In the rows, 128 means zero.
Where one turn sends some rows of the set: a few examples, then the rows asked:
q_479: [96 113 129 146 150 150 109 115 130 111 167 119 74 124 90 83 86 91 163 135 129 115 104 87]
q_290: [128 123 150 147 142 152 138 84 129 117 139 91 144 106 115 127 136 114 175 171 130 83 67 107]
q_195: [111 128 133 99 145 147 122 103 75 102 144 109 98 124 99 151 134 112 145 189 150 73 99 119]
q_629: [90 117 141 150 153 132 99 111 131 112 181 115 74 122 86 83 95 89 152 139 124 112 100 89]
q_344: [123 99 182 130 112 99 132 105 107 130 137 84 139 141 110 112 126 109 153 151 130 80 115 126]
q_970: [129 89 172 125 110 113 144 113 101 134 126 86 136 143 112 115 121 115 162 149 129 81 116 117]
q_717: [98 139 147 118 167 126 104 102 115 123 199 123 87 170 99 103 90 99 139 142 119 101 103 84]
q_232: [96 147 146 108 137 121 117 100 84 116 159 114 95 124 106 142 123 114 126 183 150 72 95 143]
q_327: [104 140 136 115 166 144 113 104 116 117 184 126 87 173 107 99 75 99 154 139 132 103 106 91]
q_209: [97 139 135 98 127 139 124 103 84 133 149 120 97 125 99 147 130 122 115 177 135 75 93 132]
q_353: [112 132 165 155 138 118 130 83 130 131 157 93 140 103 118 122 135 118 157 167 123 78 61 118]
q_945: [120 129 153 153 137 131 149 95 125 132 140 101 131 104 133 120 107 122 179 159 138 80 66 127]
q_560: [103 131 134 108 159 151 111 104 116 132 187 128 90 172 93 108 94 104 136 138 111 105 103 74]
q_501: [121 108 156 150 144 122 148 99 112 138 148 95 129 99 124 132 131 126 178 165 118 76 64 99]
q_328: [107 120 135 112 171 139 118 113 102 125 187 123 83 170 101 110 90 104 157 141 117 100 105 66]
q_81: [104 120 133 98 139 133 131 114 67 127 149 116 89 122 103 154 130 123 137 181 136 71 96 115]
q_767: [127 99 172 122 104 126 132 100 114 132 128 85 148 146 101 114 134 108 143 151 123 86 113 119]
q_986: [118 124 146 143 124 145 147 92 131 149 139 105 139 105 118 126 126 128 155 158 115 84 62 112]
q_882: [99 107 132 143 155 150 103 111 130 107 173 112 78 122 79 88 105 88 159 141 120 114 101 73]
q_579: [131 96 178 127 117 115 129 100 109 114 131 77 146 144 102 115 135 104 158 159 133 82 116 117]
q_731: [129 103 171 125 105 125 139 104 114 127 121 88 144 147 111 109 114 108 157 149 137 85 115 132]
q_206: [93 103 134 144 150 138 111 120 124 123 175 118 69 121 86 89 97 97 157 134 114 113 100 75]
q_68: [112 131 138 114 174 151 106 101 112 105 186 118 91 172 95 106 95 93 156 149 127 103 108 73]
q_342: [105 142 133 104 139 141 127 104 80 106 141 116 94 127 111 141 111 114 145 182 161 74 100 141]
q_336: [90 116 132 142 143 150 104 111 136 124 172 121 79 123 81 85 98 93 143 134 116 117 99 85]

q_717 turns into q_560
q_986 turns into q_501
Where do these go?
q_970 turns into q_579
q_336 turns into q_206
q_342 turns into q_232

